A single turn carries every row of the set below to another of its rows. Some are shown first; where does it send the rows asked next?
K_336: [ 0.84 -2.30  2.08  0.12 -0.25 -2.05  0.33 -1.30 -1.09 -0.27  2.30 -0.83]
K_786: [ 3.41 -1.96 -0.76 -1.95 -0.70 -0.01 -0.56 -3.93 -0.88 -0.17 -1.18 -0.31]
K_398: [-0.08 -1.42  3.09 -1.81 -1.22 -0.53 -2.20 -4.21 -1.22  1.82 -0.89  2.40]
K_358: [-0.81 -0.34  0.96 -1.94  1.65 -1.31 -1.43 -2.14 -1.72  0.41  1.62  0.93]
K_87: [ 0.44 -2.70  0.77  0.25 -1.75 -0.95 -3.50 -3.55  0.96  1.72 -0.20  2.89]
K_978: [ 0.41 -1.67  0.54  0.03 -2.74  0.35  1.49 -0.42 -0.16  1.37 -1.42  1.35]
K_169: [ 2.02  0.35  0.09  0.42 -1.42 -1.06 -2.67 -1.39  0.83 -2.12 -0.66  1.88]
K_163: [ 0.14 -1.69  0.47 -0.21 -3.08 -0.08  1.67 -0.30 -0.16  1.22 -1.25  1.50]
K_395: [-0.05 -1.55 -1.23 -0.19  1.19 -1.21 -2.67 -2.07  0.22  0.18  2.04  1.16]
K_921: [ 0.30 -1.66  0.45 -0.17 -2.73  0.29  1.57 -0.39 -0.20  1.42 -1.54  1.39]
K_937: [ 0.40 -1.44  2.47 -0.69 -1.00  0.59 -2.53 -4.39 -0.02  1.79 -1.77  2.03]
K_608: [-0.57 -1.65  2.04 -1.71 -2.92 -1.18 -0.47 -2.65  2.36  1.15  1.15  2.96]
K_712: [ 0.37 -1.34 -1.04  0.18  1.67  0.17 -2.51 -2.79  0.87 -0.08  0.93  0.70]
K_989: [ 0.25 -1.74  0.57 -0.12 -2.87  0.03  1.44 -0.14 -0.42  1.43 -1.32  1.51]
K_649: [ 1.26  1.19  1.80 -1.63 -1.36 -1.73 -1.61 -1.42 -1.07 -1.85 -0.75  1.75]
K_809: [-0.30 -1.71  2.24 -1.57 -1.95 -1.95 -2.52 -3.29 -1.14  2.39  0.29  2.74]
K_312: [ 1.50 -2.95  0.89  1.31 -0.07 -0.70 -0.54 -1.65  0.50 -0.67  1.66 -1.00]
K_151: [-0.43 -0.87  3.17 -2.16 -2.47  0.34 -0.15 -3.09  1.94  0.90  0.14  2.61]
K_550: [ 3.31 -2.69 -1.55 -1.25 -1.06 -0.69 -0.85 -3.70 -0.45 -0.29 -0.51  0.12]
K_714: [-0.11 -1.15  2.54 -1.50 -2.07  0.85 -0.24 -3.39  2.44  0.70  0.02  2.45]
K_141: [ 1.05 -1.88  2.89 -0.38  0.00 -0.81  0.62 -1.66 -1.14 -0.33  1.61 -1.24]
K_143: [ 1.60 -2.41  1.56  1.03  0.33  0.32  0.08 -2.13  0.44 -1.13  0.78 -1.42]
K_760: [ 0.46 -1.96  0.12  0.03 -2.98  0.26  1.41 -0.16  0.09  1.27 -1.25  1.67]
K_122: [-0.03 -1.85  1.39 -1.10 -2.75 -0.43 -0.68 -2.66  2.95  0.86  0.89  2.93]
K_936: [ 2.86 -2.81 -1.79 -1.51 -1.69 -1.85 -0.74 -3.40 -0.74 -0.08  0.31  0.54]
K_217: [ 0.44 -1.86  0.16  0.15 -2.84  0.30  1.24 -0.60  0.15  1.22 -1.37  1.60]
K_814: [ 0.01 -2.77  1.02 -0.37 -2.00 -2.22 -3.19 -3.28  0.08  1.77  0.54  3.07]
K_727: [ 2.06  0.97  0.99 -0.05 -1.20 -0.30 -2.17 -2.03  0.50 -2.01 -1.49  1.50]
K_41: [ 2.69 -1.82  0.20 -2.73 -0.87 -0.64  0.10 -3.66 -2.02 -0.04 -0.84 -0.05]
K_85: [-0.73 -0.89 -0.28 -1.43  1.06 -2.10 -1.98 -2.02 -0.88  0.39  2.21  1.28]
K_673: [ 1.50  1.31  1.96 -0.65 -0.79 -0.52 -1.91 -1.81 -0.52 -1.95 -1.43  1.28]
K_149: [ 0.10 -1.53  1.77 -1.03 -2.54  0.52 -0.66 -3.17  3.37  0.73  0.11  2.42]
K_421: [ 1.47  0.04  0.19 -0.04 -1.70 -2.33 -2.59 -1.11  0.35 -2.09  0.10  2.07]
K_753: [ 0.23 -0.55  0.15 -0.68  2.31  1.03 -1.78 -3.17 -0.05 -0.11  0.44  0.32]
K_115: [ 0.74 -2.27  1.37  0.40 -1.29  0.94 -3.22 -4.38  0.91  1.53 -1.12  2.37]
K_762: [ 2.38 -1.85  0.01 -3.05 -1.20 -1.67 -0.07 -3.37 -2.36  0.00 -0.11  0.32]
K_68: [ 1.16  0.96  1.11 -0.85 -1.82 -2.55 -2.15 -1.06 -0.78 -1.79  0.09  1.95]
K_868: [ 2.39 -2.54 -0.92 -2.41 -1.73 -2.50 -0.68 -2.92 -1.78  0.18  0.55  0.72]
K_116: [ 1.29 -1.90  2.57  0.28  0.39  0.18  0.39 -2.22 -0.60 -0.77  0.85 -1.71]
K_285: [-0.72 -1.21  2.94 -2.30 -2.51 -0.52 -0.25 -2.67  1.86  1.13  0.73  2.92]
K_911: [-0.29  0.07  1.09 -1.73  2.19  0.22 -1.47 -2.86 -1.25  0.18  0.49  0.50]
K_897: [ 0.97 -2.96  1.11  0.88 -0.48 -1.89 -0.22 -1.37 -0.05 -0.61  2.30 -0.83]

K_937 moves to K_115
K_285 moves to K_151
And these:
K_68 moves to K_649
K_712 moves to K_395
K_897 moves to K_336
K_936 moves to K_868

